In the data rows, zero lies at 7.5, halfway between 7 and 8.
Here are some points, one per row:
[10  4  3  6  8  7  7 13  6  4  7 10  9  7  5  4  6  7 10 13  7  7  7  7  5  6
  0  6  6  9  7  9  7]
[12  9 12 11  5  3  2  4  6 10 11 10  5  5  8 10  8  9  5  5  7  9 13  8  9  6
  5  6  4  7  4  4  7]
[ 2  7 11 11  8  4  9  8  6  6  6  8 10 10 10  7  8  6  7  4  4 11  6  8  6  9
 10 11  7  5  2  4 10]
[10  6  5  4  5  8 11 10  7  6  6  7  9  9  3  5  4  9 10 11 10  9 10  5  8  8
  5  4  6 10  8  6  8]
[ 9 12  5  7  4  4  7  8 10 11 10  4  7  9  6  7  6  1  7  9 10  8 10  6 10  6
  7  4  5  7  3  9  8]
[ 3  5  5 11 10  8 11  4  9  8  6  2  5 12 12  9  7  7  6  4  3  5 10  6  7  5
  9 11 10  7  2  4  9]
[ 5  7 13  9  6  5 10  7  7  5  5  5  7 11  8 10  9  8  8  6  6  4  4 10  9  7
  6 10 13 11 11  5  2]
[ 5  4  6  9 11  7  7 10  4  8  6  7  3  6 12  7 11  8  7  8  8  4  7  5 11  7
  7 10  9 13  7  5  0]
[ 4  9  8 11 12  8  6  9  8  8 10  3  8  6 11 11  9 11  8  9  8  6  5  1  4  6
  9  9  4 12 12  8  9]
[ 8  5  6  4  7 11  6  6  6  9  9  7  7  6  7  9 10 12  9  7 11  9  5  1  9  8
 11  7 10 13 10  9  8]
[ 3  2  5  9 11  8  6  7 12  9  8  7  8  8  9  8 11 10  8  8  6  3  7  9 10  7
  8  7  9 10 10  5  1]
[ 9  9  9  9  5  2  1  4  5  8 12  6  5  6  5  7  8  8  3  9  9 11  9 10  9  8
  8  8  8  5  2  7  5]
[10  9  4  7  7  4  8 12 11  8  8  6  6 11  8  2  6  8 11 13 11  9  9  8  6  7
  6  6  5  9  7  8  7]
[ 9  6 10  6  7  4  2  5  8 11 10  9  8  5  8  7  5  9  6  7  8  8 11 12 10  9
 10  7  9  5  6  5  4]
[ 7 11  6  2  5  5 11  9  7 10  8  7 11  5  9  4  8 10  9 10  9  7  7 10  5  3
  6  8  8 12 10  9  9]
[ 8  1  6  7 13 10  7  8  9  7  7  6  5 10  9 13 10  5  7  8  7  5  4  7  9 10
  8  9 15  9  8  0  4]
[ 4  6  7  8 10 11  5  8  5  7  7  3  7 11 13 12  9  6 11  5  2  6  8 12  9  6
  8  7 13 10  6  2  7]
[ 9 12  9  5  4  6  4  8 10  9  9  3  6  4  4  9  5  6  5  9  9  9  8 11  9  5
  6 10  6  5  8  9  9]
[ 3  6 10  8 12  6  7  5  7  6  8  6  1  6  7  9  8 10 11  8  8  8  6  5  6  7
  7  7 10 10 10 11 10]
[11  4  0  5 10 10  7  5  4  6  7  5  3  6 11 12 11  9  6  8  4  1  4  9 10  8
 10  8  9 13  7  0  5]
[ 3  4 10  8  9  8  8  9  7  8  4  5  9 12 11 10  6 10  4  6  3  6  9  9 10 10
  8 15  9  2  2  8 13]
[ 5  5  9 11  9  9  5  7  8 10  4  5  7 13 12 10  9  8  8  8  6  6  8  9  7  8
  9 13 10  6  3  3  8]
[ 5  8  3  8  6  8 10  5  6  6  8 11  7  6  3  3 12  8 14 10  8  8  5  5  8  3
  3  8  9  9  8  6 12]
[11  9 10  8 11  8  6  4  3  3 10  7  9 11  5  6  4  7 10 11 10  6  7  7  6 12
  8 11  9 10 10  8  8]
[11  4  5  6  7 11 10  7  7  6 10  9  6  5  5 10 12  7  8  7  6  9  4  4  5  5
 10 10 10  7 12 10  7]
[12  8  3  4  7 12 11  7  7  7  9  7  4  6  9 15 12  9  9  6  5  7  5  2  9 10
  7  9 10 11  8  1  1]
[11  6  5  2  6  5  7 13  9  8  5  9  6  9  5  5  6 10  9 11  7 11  9  9  9  6
  5  6  6  8 11  9  9]
[ 9 10  9  6  6  4  9  6 11 11  8  7  5  7  7  7  7  6  5  9  6 12  9 11  5  8
  8  8  6  4  8  7  5]
[ 5  5 12 14  7  3 12  9  3  6  6  9 12 10 10  9 11  7  7  4  5  8 10  8 10 10
 11  7  2  0 10 13 11]
[10 10  6  6  7  5  9 10  8 10  6  7  8  6  9  5  4  3 13  7  9  9  7  9  4 11
  3  5  7  6  9  7  7]
[ 6  3  5  8 10 11  3  6  5  8  9  7  5  5  8 10 11  9  8 10  7  9  6  5  5  6
  9  6  8  7 11 10 10]
[ 2  6  6 11  8  4  7 10  9  6  7  9  9 14 10  9  5  8  4  4  6  8  8  9  7  9
 13  8  5  2  7 11 12]
[ 0  6  5 10 10  9  2  9  9  9  3  6  9 11 11 10  9 10  5  4  5  2  9  8  8 10
  6 12 11  5  0  5 10]
[13 11 10  3  7  9  8  9 11 10  4  9  6  8  8  9  4 10  8  8 12  6  8  7  9  7
  4  6  5  5  8  7 10]
[ 5 11 13  8  4  7  9  9  2  6 10 15 11 11 11  8  1  3  2  7 10 10 10  9 10 10
  0  2  9 14 12  7  4]
[ 9  9 10  9  6  4  3  5  8 12 13  6  6  6  5  8  8  7  6  6 10 11 11  7  7  7
  6  7  5  6  5  5  4]
[ 7  6  5  6 14  8 10  9  7  4 10 10  6  6  6 10  8  8  8  9 11 12  4  6  5  4
  7 12  9  6 10  9  9]
[ 5  2  5  7  8  8  8  5  7  7 10 10  6  4 10  8 10  8  9 10  8 10  5  4  3  5
 10  9  8  9  8 12  8]
[ 7  4  7 10 10 10 10  4 10  7 13  5  5  4  5 10 11  8  9  9  9  6  5  4  5  8
 10  9  7 10 10 11 11]
[ 6 11 15  8  7  4  9  9  7  3  7  6 11  8  8  9 11  8  7  8  4  8  9  8  6  6
  9 11 11 10  1  5  7]
[ 4  9 10  8  5  8  9  6  7  5  2  8 10 11 10  7 11  7  5  7  6  8 10  9  6  9
 10  6  6  3  5  7 10]
[11 11  4  4  6  8  8 10  8  6  9 10  8  8  9  7 10 15 11  8 11  7  8  5  3  7
  7 12  8  8  9 10 11]
[ 4  5  7 10  8  8  6  8  9  8  9  6  7  8 11  9  9  9  9  5  5  4  4  8 10  7
  5  8  9 13  5  4  3]
[ 8  2  6  3  4 11  7  5  7  9  6  5  6  3  7  9 12 11  8 10  8  4  5  5  9  9
 10  6  8 12  8  7  3]
[ 9  7  0  3 10 12  9  8  7  8  7  8  2  4  9 10 10  7 11  8  7  3  3  7  8 12
 11  9  8 11  8  3  2]
[10 10  9 10 14 11  7  1  6  7 15 12  9  5  4  5  6  9  6  6  6  8 13 12  9  7
  6  6  6  4  1  4  4]
[ 8 11 10  3  6  6  7 10 10 10 11  7  5  6  7  5  5  6  5  8  6  9 10  7  7  6
  7  9  5  7  5  5  6]
[11  9  5  4  6  8 11 10  7  5  4  6  7  5  2  4  5 10  9  9  8 11 10  6  7  5
  7  6 11 10  9  7  9]
[10 10  4  6  6  9 10 11  7  8  7 11  5  5  4  8  8  8  7 10  5  5  5  5  5  5
  7  9 10  8  6 10 12]
[ 3 12 10  8  8  6  9  7  7  2 11 11 14 10 12  7  5  2  1  8  9  8  8  8 15 10
  6  0  5 10 15  8  8]
[10  9  6  5  4  5  8  6 13  6  5  9  6  7  8  3  6  9  8 10  9 10  8  8  9  5
  5  6  8  6 11  7  7]
[ 8 12  9  9  8  4  6  3  5 11  8  8  6  6  3  6  5  9 10  5  6  7  5 10 12  8
  9  8 10  7  8  5  6]
[ 2  5 10  8  9  9  6  6  5 10 10  6  3  7  7 11  7 10  8 12  5  6  4  2  7  5
  8  7  9  8 10 12 11]
[10  7  6  5  5  8 11  9  4 10  9  9  5  7  8  1  7 12 11  9  9  7  8  8  3  3
  5  5 11  8  6 10 11]
[10  9  7  5  4  5 10  9  7  9  8  8  8  9  6  7  2  8 10 10 12  7  5 10  7  6
  7  5  6  8  7  7 10]
[ 2  4  9  9  7  7  6 11  7  5  6  8 10 11  8  7  5  8  6  3  8  7  5 10  9 12
 14  9  3  4  3 10 11]
[ 7 10 12  9  8 11  8 10  6  5  7 10 12  8 10  8  6  2  5  7  9 10  8  9 12 10
  8  3  3 11 11 11  7]
[ 8  2  1  9 13  9 10  5  6  9  6  3  5  6 14 11  8 11  7 10  3  5  2  7  9 12
  8  9 13 11  6  2  0]
[12 12  6  4  4  3  6  7 10 10  9  4  7  7 10  6  6  3  6  6 12  7 11  9  5  7
  6  5  6  6  6  8  7]
[ 7  7  6  5  3 11 10 10  8  7 10  9  7  7  6  5  9  9 12 13  6  6  9  7  2  5
  6  8  7  9  9  6 10]
[ 9 10  8  4  6  7  8  9 10 13 10 10  7  6  6  8  6  4  6  7 10 10 10  7 10  8
  9  7  8 10  1  5  7]
[ 5  8 11 10  9  6  8  8  9  7  8  6 13 10 11  7  7  7  8  5  4  6 10  7  9  7
 11  8  9  3  4  6  8]
[ 4  6 10 11  8  7 10  6  8  6  6  8 10 15  9  8 10  8  7  5  5  9 10  9  6 12
 11  8  5  3  4 12 13]
[ 8  6  6  3  7 10 10 11  8  6  6  9  7  6  6  4  3 10 11 10 10  9  7  7  8  4
  3  5  5  6  8 10  9]
[ 7 12  8 11  8 12  7  5  2  7  7 11 11  7  4  3  7  9 10  7  8  9  8  9 10  7
 11 13  6  8  6  8  1]
[11  8  3  6  6  7 10  7 11  6  3  8 11  6  7  5  5  7 11 10  8 11 11  7  6  4
  1  3  4  7  7  8  6]
[ 9 10  8 10  9  9  5  2  4 10 12 14 10  8  4  8  5  7 10  8  5  4  9 10  9  8
 11  8  8  7  7  3  7]
[ 6  9  8 11 12  9  7  5  4 11  7  3  5  4  7  9 11  9  9  9  9  7  5  3  5  7
  7  7  8  9 11 13 10]
[ 9 10 11  8  8  2  3  8 10 12 11 13  8  6  7  7 10  7  8  5 10  9  9 12 12  8
  7  9  9  7  5  5  7]
[ 5  8  7 11  4  8  6 13  7  5  7  8 10 10  8  7 10  8  3  4  7  8  8  7  6 10
 11  7  8  2  5  6 12]
[ 9 10  8  8  2  5  7  9 11 10  7  7  2  5 11  7  3  5  9  9 11 11  8  8 10  7
  8  8  4  5  8  7  8]
[ 4 10 12 11  5  9  8  8  2  5  7 13 11  9  8 10  4  3  1  6  7 10  7 12 10 10
  4  0  4 13 13 11  6]
[ 9 10  1  2  3 13 11  8 11  4 10  7  4  2  5  9 11  9  9  5  6  6  3  2  7 13
  7  9  9  9 10  9  3]
[ 8 10 12  9  5  9  9  5  6  5  9  6 13  9  7  8  9  8  2  7  8  8  8  8  6 11
  8  6  2  8 10 10  9]
[11  5  4  4  4  8 11 10  6  7 10  5 10  7  7  7  4  6 12 10 11  8  9  8  7  4
  6  4  6  6 10  8  8]
[12 10 11 11  9 11  7  4  3  8 10 10 12  6  4  3  7  7 11  4  6  2  6 10  9  9
  7  9  7  8  6  4  6]
[ 3  4  9 11  7  6  8  7 11  5  2  5 12  9  9  9  6  6  6  3  4  6 13 10  6 10
 14 10  6  3  6  8 12]
[ 4  8 10  8  5  4 10  9  3  5  7 10 10 11  6  7 10  3  1  3  8  8 10  7 11 11
  9  8  2  4 12 10  9]
[ 3 10  9  6  7  6  7  9  4  3  7 10 12 10  6  7  5  5  3  1  8  9  8  8 11 13
 10  0  3  8 13 12 10]
[ 2  6 10  7  9  5  5  6  7  4  4  7 10 12 11  9  8  6  4  0  3  8  7  6  8  5
  9 12  4  0  3  9 10]
[ 8 12 10  8 10  4  5  7  9 11 11  8  7  2  4  6  8  4  6  5 10 12 11 12  9  8
  8 10  9  6  7  3  8]
[ 7  5  6  7  9  9 10  7  6  5  7  8  6  4  2 10  8  9 11  8  9  7 13  7  3  3
  5 11 10  7 10 10 10]
[ 4  4 12  8  8  5  5  7  9  5  2  6 10 11  9  7 11  4  8  4  3  5  8  7  9  8
  9 11  6  4  3  7 13]
[ 5  5  7  7  8 10 10  6  8  5  9 11  8  2  4  9  7 13 10  9 10  8  6  9  4  2
  6  5 10  7  7  9  8]
[12 11  7  6  2  6  7 10 11  9  8  3  5  9  9  6  7  4  7 10 11 13  9  9  7  9
  6  8  4  5  5  7  8]
[ 8  9  7  3  5  9  8 11 10  8  8  4 11  6  9  2  6  7 11  9 10  9 10  7  8  5
  4  5  8  6 11  9  7]
[11  9 11 11  6  6  2  6 10 10 13  8  5  4  7  9  4  8  5  5  6 10 11  9  8  8
  6  8  7  4  8  6  8]
[ 7 10 10  6  8  5  8  4  7  6  3 11 11  8  6  8  6  6  4  8  7  7  8  6  7 12
 10  4  3  3  9 10  8]
[10  9 11  9  7 10  4  3  7  6  8 10 10 13  7  4  5  8 10  7  6  8  7  5  6  9
 11 13 12  9 11  8  6]
[ 8  7  4  4  6 11 11 11  7  8  6  6  9  5  3  5  5  7  6 11 10  9  7  9  5  4
  4  5  4  8  9  7  8]
Along one direction, these points spread out more than along any other. Take the direction at right angles to it along which they spread out most. Go by this last direction. For each point below, how far along it does it lie, from 0 to 99? The average is 50, and the first point in the table lies past the average. One standard deviation of the points above along it is 16.
[10  8 10  7  4  6  8 10 10  6  7  8  4  6  6  8  6  7  8 11 11  7  7  8  9  6
  7  2  6  8  6  9  8] 65
[ 4  5  9  8 11  7  6  9  7 11  6  5  3 11  8  6 10  7  7  4  7  3  4  5  5  6
  8  7 10 10 11  8  2] 31
[12  7 10  6  4  4  4  9 11 11  9  7  9  7  5  5  7  6  6 10  8 11  9  6 11  7
  6  6  7  5  6 10  9] 70
[ 9  3  4  5  9 11 10  7  7  8  7  8  9  8  3  4  9 10  7  7  9  7  9  8  5  4
  3  8  8 11  7 10 10] 51
[11  7  8  8 12  8  4  5  2  3  8 11 10  7  6  4  5  6  7  9  6  5  5  7  8  7
 13  8 11  8  7  8  4] 43
[12 12  8  6  6  7  7  9  9  8  6  5  8  9  7  5  6  5  7 14 10  8  4  6  7  3
  7  5  6  6  6  9  8] 67
[ 5 12 11  9  8  9  7  8  5  3  5 12  9 11 10 10  9  3  7  8  6  7  9 11 10 11
  7  5  1  6  9 14  8] 62
[13 11  5  1  7  8 10  9  6  9  8  9  8  7  6 10 10 11  7  5  8  5  5  4  3  5
 10  9  8 11 10 12  6] 49
[ 9 10 12  7 10  7  6  6  9 10  9 10  8  6  7  6  8 10  8  6  5  8  7 10  7 10
  8  8  7  9  6  6  4] 49
[ 4  3  6  7 11 11  8  5  8 10 10  7  5  7  7  7 11  5  8  7 12  7  3  6  4  6
  5 10  7  9 10 11  9] 40
[ 5  6  8 13  9  6  7  8  9 12  5  6  7  8  6 13  6  8  8  8  6  6  3  5  5  6
  8  8 10 10 11  9  1] 34
[ 6  2  5 13 12  9  6  7 10  8  4  3  8  8 13 10  7  6  7  4  6  3  7 11  9  9
 10 12 11 10  2  1 10] 15
[ 5  5 10 14 11  8  7 12  9  4  4  5  4 10 12  5  7  9  7  2  4  7  9  7  7  9
 11  8  8  2  2  6 13] 34
[ 8  7  2  6  9 10 10  6  8  7  6  7  6  3  6  9  9 11  8  7  6  5  3  7  8  9
 11  8  9 11 10  8  4] 32
[ 9 11  6  4  5  7  8  6 11  8  7  5  8  8  7  8  8  5  8 11 12 10  8 10  9  6
  7  4  8  7  6 10  7] 65
